Families of rows that turns and mirrors carry onto each other, the same ones carrying the whole set onto itself: the rest of each named row's family, in list order
5 families of 5 rows
j_777: [ 1.69 -0.53  1.24  2.14 -0.89  0.41 -2.20  0.08  0.38  0.86 -0.81  0.37
 -1.24  1.23  1.16 -0.74 -2.10 -2.14 -0.57 -2.11 -0.73  1.20  1.10  0.36
 -0.05 -0.40]
j_222: [ 0.44  2.78  1.12 -0.74  1.38  1.35  1.34  0.07  1.07 -0.85 -0.57  1.04
 -0.12 -0.60  3.20 -0.89  0.00  0.39  1.54 -1.81 -3.16 -0.74 -0.54  0.12
  0.08 -1.40]
j_245: [-2.00  0.47  0.19  0.07  2.69  0.32  1.38  1.21  0.80 -1.35  0.79  0.45
 -1.79  0.89  2.72 -1.03  2.75  0.13  0.33  2.29 -0.68 -0.83 -0.67 -2.18
 -1.34 -0.33]
j_995: [-2.44  2.22 -0.29  2.37  0.51 -2.23  0.14  3.20 -0.54 -0.03  1.45 -1.36
 -0.42 -0.36 -0.84  0.48  3.05  0.21  0.50  1.20  0.42  1.07 -0.47  0.17
 -0.36  0.97]
j_430: [ 0.68  3.09  1.60 -1.88 -0.79  1.08  2.38 -0.89  1.71  0.22  0.99  1.02
  0.46  0.31  2.86 -1.06  0.00  1.78  0.21 -0.18 -0.17 -0.77 -1.82  0.78
 -1.09 -1.18]
j_37: [ 0.17  2.32 -0.10  1.27 -1.94 -1.05  2.71  3.10 -0.81  1.00  1.67 -0.44
 -0.94 -0.76  0.69  0.93  1.38 -1.71 -0.45  0.26  0.23  3.39  0.68  0.00
 -1.69 -0.23]
j_945: [-2.51  0.90 -1.21  0.04  2.51 -1.72 -0.47  0.41  0.31  0.04 -0.49  0.48
 -0.10  0.59  2.43 -0.45  2.29  1.66  1.09  1.10 -0.02 -1.97 -1.67 -0.64
  0.18 -0.48]
j_661: [ 0.69 -1.37  0.89  1.82 -0.44 -0.77 -1.52  0.04  0.58  0.64 -1.38  0.71
 -1.20  0.37 -0.97  0.48 -3.75 -1.71 -0.72 -1.09 -0.77  0.52  0.58 -0.13
 -0.18 -0.22]
j_580: [-0.74 -0.26  0.04  0.60 -1.60 -1.17  0.27  1.96 -0.53 -0.17  2.49 -1.00
  0.85  0.49 -2.08  1.61 -2.31  1.14  1.62  1.17 -0.66  1.54 -0.96 -0.32
 -3.15 -2.59]
j_648: [ 0.88 -0.41 -0.09  1.48 -2.46 -0.41 -0.15  1.32 -0.57  0.79  1.62 -0.19
 -0.42  1.90 -1.36  0.62 -2.16  0.49  2.53  1.39 -0.42  0.87 -0.10 -1.32
 -2.99 -3.34]
j_769: [-1.45  0.34  0.66  1.44 -1.21 -0.88 -0.14  1.86 -1.77  0.51  1.59 -2.21
  0.49  1.30 -2.83  1.55 -1.19  0.63  2.13  1.78 -1.26  1.62 -0.91  0.74
 -1.08 -1.71]
j_224: [-0.75 -0.32  1.11  2.20 -0.24  0.45 -2.38 -0.33 -0.33  0.80 -1.24 -1.43
 -0.46  0.65 -1.12  0.80 -3.76 -1.25  0.21 -0.95 -1.32 -0.29 -0.95  0.44
  0.05 -0.51]
j_709: [-1.82  0.58  0.77  0.22  1.81 -0.58 -0.53 -0.08 -0.39  0.54  0.52  0.50
 -2.50  0.89  1.98 -1.24  3.00  1.85 -1.18  1.19  1.04 -1.40 -0.30 -2.13
 -2.11 -0.86]
j_27: [-3.34  1.87  0.28  1.24 -1.20 -0.40  0.87  2.58 -0.03 -1.19  3.69 -0.70
 -0.85 -0.17 -0.20 -0.17  1.95 -1.49 -0.84  1.34 -0.27  2.72 -0.04 -0.64
 -1.35 -0.13]
j_101: [ 0.35 -0.22 -0.10 -1.08 -0.79  0.46  1.53  0.46 -2.34  1.21  1.08 -1.10
 -1.92  2.76 -0.51  0.30 -2.65 -0.09  0.89  0.83 -0.75  2.36 -0.08 -0.41
 -1.77 -3.29]
j_541: [ 0.06  0.68  1.37  1.57 -0.82  0.98 -0.66 -1.24  0.90 -0.94 -2.31  0.44
 -1.59  0.65 -0.41  0.10 -2.74 -1.10 -0.51 -2.01 -1.45  0.95  0.93 -0.40
  0.62 -2.15]
j_288: [-0.93  1.24 -0.64 -0.32  2.89 -1.54 -0.23 -0.34 -0.40 -0.50  0.22  0.21
 -2.04  1.61  2.15 -0.59  2.35  1.99 -0.21  1.14 -0.81 -1.89 -1.74 -1.72
 -1.36 -0.07]
j_135: [ 0.83  2.14  0.74 -1.66  0.31 -0.60  0.11 -0.70 -0.21  0.96  0.12  1.87
  0.48  0.02  2.21 -0.74 -0.61  0.33  0.71 -2.13 -3.41 -0.27 -1.06  1.57
  1.04 -0.04]
j_19: [-0.47  1.57  0.51 -0.23  0.47  0.74 -0.32 -0.84  1.21  1.50 -0.91  0.87
  1.56 -0.43  1.59 -0.22 -0.70  0.58  0.92 -1.71 -2.38 -1.57 -1.81  1.55
  1.23  0.39]
j_129: [-1.60  0.90 -0.37  1.23 -2.43  0.09  0.77  0.26  0.25  0.09  1.98 -0.64
 -1.06  1.26 -2.54  1.23 -2.47  0.09  0.28  1.37 -1.97  1.90  0.23 -0.38
 -1.81 -3.66]
j_33: [-1.63  1.93  0.96  1.44 -0.60 -1.18  0.36  2.35 -0.31 -1.42  2.23 -1.20
  0.01 -0.44 -0.78  0.33  3.32  0.48 -0.92 -0.03  1.07  1.90 -1.04 -0.59
 -1.77  1.68]
j_692: [ 0.80  1.99  0.82 -1.51  0.72  0.73  0.09 -0.50  0.13  2.12  1.34  1.07
  0.17  0.54  3.49 -1.28  0.47  1.63  0.37 -1.51 -3.04 -0.54 -0.47  1.62
 -0.66 -1.42]
j_812: [-1.21  0.81 -0.15  0.66  0.43 -1.93  0.85  0.77  0.48 -1.03 -0.19  0.41
 -1.87  0.48  3.68  0.10  1.20 -0.05 -0.58  2.03  2.49 -0.27 -0.67 -2.22
 -2.40 -1.86]
j_669: [-1.28  2.93  1.41  1.48 -2.57 -0.74  0.31  2.68 -0.86  0.03  2.92 -0.14
 -0.18 -1.15 -0.71 -0.26  2.61  0.17  0.24 -0.44  1.28  1.71 -0.11 -1.00
 -2.22 -0.05]
j_495: [ 0.56  1.96  1.51  0.54  0.05  1.57 -0.51 -0.75  0.40  0.43 -0.29 -0.98
 -2.99  0.96  0.83 -1.41 -2.89 -1.30 -2.05 -2.29  0.53  0.50 -0.26 -0.09
 -0.42  0.03]

Same family as j_669: j_777, j_648, j_709, j_692
Same family as j_224: j_995, j_945, j_769, j_19
Same family as j_288: j_661, j_580, j_135, j_33

Families of rows that turns and mirrors carry onto each other, the same ones carrying the whole set onto itself: the rest of each named row's family, in list order
4 families of 8 rows
j_597: [-2.78  2.60  1.84 -0.01 -1.19  2.13  0.74  0.48  0.75 -2.44 -0.32  1.25
  0.29 -2.58  1.28 -3.04  0.76]
j_979: [-0.66  0.59  1.44 -0.33  1.06  1.79 -0.40 -3.35 -1.58  0.42 -0.47  1.06
  1.48  0.01  2.80 -4.16 -0.09]
j_167: [-1.52 -0.44  0.56 -0.36  0.43  0.60 -0.04 -3.48 -0.64  0.78 -0.37  1.55
  1.18 -0.21  3.20 -3.21 -0.06]
j_814: [-0.67  2.25  4.04  0.28  2.17 -0.84  1.15  0.77 -0.03  0.93 -0.47  1.93
 -0.36  0.65  1.28 -2.05 -0.31]
j_142: [-1.11  3.79  2.13 -2.30  0.04 -0.21  0.61  1.75 -0.57 -0.52 -0.05  3.70
  0.78 -0.50 -1.28  0.16  2.39]
j_390: [-2.74  1.45  3.26 -1.78  0.79 -0.85 -3.35 -0.01 -2.16  0.16  0.21  3.67
  2.06 -1.28  1.12 -3.15  0.59]
j_762: [-1.75  2.93  1.64 -1.10  0.20 -0.91 -0.09  1.63 -0.30 -1.72 -0.23  3.26
  0.96 -1.29 -1.75  0.87  2.46]
j_865: [-0.53  4.35  2.73 -0.90  0.82  0.57 -0.51  2.10 -0.87 -0.52 -1.80  2.94
  0.67  0.11 -1.30 -0.32  2.57]
j_471: [-2.94  1.81  0.20 -1.33 -1.73  0.66 -1.84 -2.34 -2.11 -2.44  0.51  1.56
  1.99 -0.14 -0.61 -0.90  3.13]
j_609: [-2.17  0.62 -0.92 -0.69 -1.49  1.79 -2.06 -1.41 -2.23 -1.77  0.28  1.61
  2.74 -0.43 -0.08 -1.20  2.88]
j_878: [-1.32  1.27  1.51 -2.28  3.25 -1.37 -1.66 -1.89 -1.75  0.30 -0.96  2.35
  2.75  1.74  1.03 -0.26  1.48]
j_531: [-0.84  4.12  2.40 -0.93  0.83 -0.20 -0.56  1.96 -1.60 -2.06 -0.69  2.61
  1.26 -1.11 -1.81 -0.17  2.72]
j_782: [-1.72  0.82  3.76 -1.89  1.12 -0.20 -3.48 -0.33 -1.79 -0.03  1.23  3.47
  1.06 -1.51  1.49 -2.55  2.18]
j_910: [ 0.11  0.17  1.01 -1.80  2.50 -1.39 -0.14 -1.86 -2.12  0.69 -0.79  2.31
  2.12  1.43 -1.50 -1.25  1.99]
j_300: [-1.58  1.50 -1.02 -1.69 -1.11  1.33 -1.63 -2.31 -2.13 -2.17 -0.53  2.32
  2.84 -1.97  0.14 -1.34  2.98]
j_806: [-2.67  3.45  2.14  0.41 -1.20  2.27 -0.31 -0.02  0.10 -2.02  0.12  2.05
  0.24 -2.68  2.70 -1.96  0.54]
j_78: [-1.38 -0.33  1.15  0.86  1.40  1.42 -0.98 -3.83 -1.38 -0.86 -0.41  0.70
  1.71 -0.78  2.25 -3.32 -0.09]
j_771: [-0.31  2.88  4.07 -0.83  2.79 -0.87  1.54 -0.32  0.33  0.42 -0.93  2.75
 -0.35 -0.88  1.10 -2.02 -0.55]
j_420: [ 0.58  2.15 -0.27  0.53  0.53  1.26  2.84 -1.57 -0.13 -1.37 -1.26  0.48
  0.39  0.11  0.25 -0.14  2.02]
j_558: [-0.96  1.48  0.21  0.41  0.48  1.17  3.86 -1.79 -1.72 -1.08 -1.61  1.46
  1.81  0.16 -0.39 -0.44  1.40]
j_524: [-0.67  0.34  0.72 -2.51  3.26 -0.78 -0.63 -1.28 -2.38 -0.12 -1.32  2.25
  1.83  1.91 -0.08 -0.61  1.87]
j_925: [ 0.92  1.36  0.61 -0.75  0.22  1.07  2.94 -2.03 -1.38 -1.65 -1.46  1.25
  1.11  0.78  0.93  0.22  2.24]
j_177: [-3.25  2.32  2.40 -0.56  0.98 -0.68 -3.48  0.40 -0.90  0.37  0.51  2.86
  1.29 -2.06  0.64 -3.55  0.53]
j_626: [-0.82  2.75 -0.48  0.47  0.18  1.26  2.99 -1.49 -0.26 -1.28 -1.82  0.86
  1.25  0.31 -0.33 -0.73  0.30]
j_754: [-1.62  3.32  2.29  1.26 -2.09  1.10  0.07 -0.40  0.08 -1.20  0.37  1.98
  0.48 -3.24  1.59 -2.76  0.59]
j_112: [-0.94  2.34  1.44  0.97 -2.03  1.74  1.12  0.21 -0.47 -1.56 -0.19  1.79
 -0.43 -3.23  0.58 -3.13  1.25]
j_764: [-1.52  1.90  2.95 -1.83  0.93  0.03 -4.27 -0.25 -0.17 -0.19  1.16  3.01
  0.72 -1.41  1.22 -2.81  0.98]
j_239: [ 0.35  1.71  3.04 -0.09  3.20  0.66  1.32  0.41  0.33  1.09 -1.02  2.82
  0.42 -1.10  1.48 -2.33 -0.85]
j_716: [-1.95  2.30  0.15 -3.03 -1.27  0.56 -1.66 -1.99 -2.23 -1.89 -0.83  1.28
  2.28 -1.91 -0.97 -1.17  2.98]
j_120: [-1.92 -0.71  0.37 -0.55  0.35 -0.24 -0.13 -3.78 -1.37 -0.77  0.63  1.16
  1.48 -1.54  2.89 -2.88  0.06]
j_261: [-0.35  1.39  2.81  1.66  2.46 -0.20  1.19  0.37  0.01  0.67 -0.20  2.84
  0.03  0.55  2.44 -2.18 -0.38]
j_760: [ 0.24  0.95  1.44 -1.37  2.55 -0.96 -1.25 -2.49 -2.69  1.20 -0.10  3.16
  2.14  1.34 -0.46 -0.19  1.60]

Same family as j_597: j_142, j_471, j_78, j_558, j_764, j_239, j_760
Same family as j_979: j_762, j_609, j_782, j_910, j_806, j_771, j_626
Same family as j_167: j_814, j_390, j_531, j_300, j_420, j_524, j_754

Families of rows that turns and mirrors carry onto each other, the same ones carrying the whole set onto itself: the rest of each named row's family, in list order
5 families of 8 rows
j_216: [-1.06  2.33  1.16 -2.86 -1.39  1.46 -0.24  0.62 -2.99]
j_262: [-1.89 -1.38 -2.39  0.50 -0.10 -2.01  0.21 -0.84 -1.32]
j_497: [-2.46  0.75 -3.63 -1.24  0.76 -0.77  0.28  0.03 -0.48]
j_90: [-1.61 -0.77 -2.98 -0.74  1.78 -0.88  0.14  0.25 -0.77]
j_483: [-0.32  0.47 -2.49 -0.16  1.59 -0.88 -1.53 -0.66 -1.71]
j_190: [-0.56  0.40 -2.83 -1.24  0.87 -1.40 -0.70 -1.58 -1.04]
j_324: [-2.20 -0.21 -3.13 -0.88  1.04 -0.18  0.18  0.61 -0.01]
j_472: [-1.13  1.57 -3.26 -1.26 -0.35 -0.83 -0.55 -0.21  0.32]
j_218: [-1.95 -0.70 -2.69 -0.47  0.71 -2.23 -0.55  0.28 -0.70]
j_187: [-1.75 -0.91 -2.01  0.61  1.12 -0.44 -1.46  0.27 -0.77]
j_740: [-1.71  0.49 -2.48 -1.18  0.43 -0.40 -0.47 -2.55 -1.15]
j_872: [-1.16  2.11 -3.21 -0.45  0.24 -0.98 -1.26  0.10 -0.86]
j_848: [-1.29 -1.65 -2.18 -0.05  0.79 -1.29 -0.78 -0.54 -0.51]
j_378: [-2.23  1.83  1.35 -1.83 -2.00  1.75  0.32  0.78 -2.86]
j_153: [-0.25  0.44  2.22 -0.86 -2.36 -0.15 -0.01  0.57 -3.53]
j_115: [-2.15  0.58  1.29 -1.71 -1.34  0.01 -0.36 -0.48 -4.74]
j_535: [-1.96  0.58  1.59 -2.46 -2.47  1.59  1.23  0.49 -1.89]
j_742: [-2.41  0.75 -2.84  0.51 -0.03 -0.50 -1.23  0.92  0.05]
j_327: [-2.01 -0.37 -2.57 -0.18 -0.28 -0.88 -0.56  0.78  0.88]
j_145: [-0.81  0.43  2.32 -0.85 -2.55  0.63 -0.16  1.08 -2.45]
j_710: [-2.08  1.28  0.95 -2.27 -2.87 -0.29  1.57 -0.28 -3.40]
j_248: [-2.28  0.11 -2.75 -1.42  0.83 -1.30 -0.93 -1.29 -1.02]
j_211: [-0.83  0.43  1.92 -1.17 -1.21  1.30  0.76  2.15 -2.55]
j_813: [-0.85  1.15  1.40 -1.35 -1.95  0.55  0.35  3.19 -2.07]
j_842: [-0.62  0.20  1.62 -0.81 -1.39 -0.52  1.12  1.51 -4.38]
j_753: [-1.73 -0.59  1.43 -0.32 -1.84 -0.92  0.27  1.97 -3.95]
j_797: [-1.33  0.04 -2.64 -0.88  0.68 -1.35 -0.38  1.46  0.60]
j_864: [-0.45 -0.53  1.98 -2.08 -1.44  0.48  1.55  1.21 -2.26]
j_564: [-1.64  0.37 -3.49 -1.15  1.41 -1.17  0.19 -0.35 -1.30]
j_696: [-0.27  2.01  1.45 -1.62 -2.19  1.49  0.63  0.67 -2.97]
j_445: [-1.62  1.00 -2.70 -1.94  1.12 -0.41 -0.93 -0.23  0.32]
j_450: [-0.79 -0.28 -2.34  0.21 -0.28 -1.18  0.72  1.33  0.71]
j_542: [-1.16  0.94  1.49 -1.23 -2.07  0.97  0.50 -0.55 -4.23]
j_14: [-1.19  1.54  1.94 -1.21 -3.10  0.65 -0.16  0.68 -2.57]
j_433: [-0.42  0.36  1.41 -1.75 -2.07 -1.22  1.91  0.66 -3.79]
j_634: [-0.64  1.53 -2.51 -1.33  0.14  0.21 -0.01 -0.40  0.87]
j_134: [-0.72  1.49  1.73 -1.29 -2.93 -0.28 -0.06  0.11 -3.54]
j_141: [-0.69  0.97  1.65 -0.37 -2.55  0.62  1.18  2.03 -2.77]
j_367: [-1.41 -0.09  1.69 -0.03 -2.40  0.18  0.83  0.61 -3.92]
j_144: [-1.84  1.75  0.91 -1.49 -2.13 -0.21  0.62 -0.12 -4.66]

Same family as j_842: j_190, j_472, j_848, j_378, j_327, j_211, j_144
Same family as j_248: j_218, j_797, j_696, j_445, j_542, j_141, j_367
Same family as j_753: j_216, j_262, j_740, j_115, j_813, j_450, j_634

Families of rows that turns and mirrors carry onto each other, the same ones carrying the whole set onto itself: the rest of each named row's family, in list order
4 families of 8 rows
j_683: [-1.07  1.83  0.18  1.95  0.82  0.42  0.66 -0.21]
j_678: [ 2.04 -0.14  1.18  2.56 -0.52  0.33  1.13  2.90]
j_244: [ 0.16 -1.43  0.41  3.63 -0.65  0.81 -2.26  0.11]
j_21: [-0.43  1.65  0.12  2.61 -0.81  0.99  0.46 -0.15]
j_242: [ 1.52 -1.88  1.00  1.13  0.38  2.04  1.44 -1.33]
j_571: [-1.18 -0.39 -0.09  1.11 -1.29 -2.14 -1.00  2.16]
j_548: [-0.11 -2.12  0.27  3.14 -1.00  0.60 -2.43  0.74]
j_560: [ 1.85 -3.94 -0.53  0.92 -0.26 -1.12  0.44  1.89]
j_84: [ 1.91 -3.85 -0.40  1.02 -0.74 -0.98 -0.36  1.29]
j_213: [-0.58 -0.42 -1.08  1.78 -0.44 -2.54 -0.94  2.19]
j_70: [ 1.63 -0.57  1.05  2.01 -0.67 -0.07  0.47  3.57]
j_960: [-0.75 -0.22 -1.43  1.48 -0.79 -2.34 -1.83  1.14]
j_658: [ 0.84 -0.21 -0.62 -0.19  1.03 -1.11  2.78  0.36]
j_41: [ 0.75 -0.82 -0.51 -0.70  0.77 -1.47  2.65  0.97]
j_919: [ 0.55  0.00  0.45  2.44 -0.21  0.60  1.06  3.50]
j_409: [ 2.14 -1.84 -0.05  1.94  1.43  1.67  1.26 -1.08]
j_867: [-1.16 -0.44 -0.58  0.31 -1.19 -2.52 -0.82  1.43]
j_619: [-0.71 -1.66 -1.25  0.94  0.67 -0.40 -0.07 -2.42]
j_381: [ 0.63 -0.93 -0.07  2.42 -0.53  1.64 -2.79  0.81]
j_391: [-1.06  1.59  0.37  1.94  0.35  0.46 -0.09 -0.87]
j_570: [ 0.44 -2.27 -0.53  0.53  0.24 -1.11 -0.65 -2.50]
j_411: [ 1.33 -3.90 -0.33  0.37  0.69 -1.49 -0.15  1.21]
j_362: [ 0.35 -1.36  0.08  0.41  0.40 -2.09  3.04  0.31]
j_929: [ 0.00 -1.48 -0.67  0.15  0.43 -1.50 -1.16 -2.27]
j_165: [-1.14 -2.26 -1.44  0.37  0.52 -0.79 -0.81 -1.73]
j_894: [-0.02  0.10  0.19  0.67  0.59 -2.25  2.68  0.65]
j_573: [-0.62  1.93 -0.82  1.99 -0.49  0.37  0.94 -0.58]
j_902: [ 2.04 -1.78  0.39  2.55  1.28  1.88  1.15 -0.56]
j_339: [ 1.39 -4.08  0.63  0.87  0.57 -0.96 -0.53  1.47]
j_166: [ 0.88 -2.24 -0.22  2.41 -0.65  1.80 -2.38  0.33]
j_7: [ 0.84 -0.82  0.47  2.75 -0.34  0.90  1.66  3.26]
j_283: [ 1.65 -2.01  1.09  1.41  0.89  1.78  2.12 -0.19]

Same family as j_242: j_678, j_213, j_381, j_362, j_165, j_573, j_339
Same family as j_867: j_548, j_560, j_658, j_919, j_391, j_570, j_902
Same family as j_21: j_70, j_960, j_619, j_411, j_894, j_166, j_283

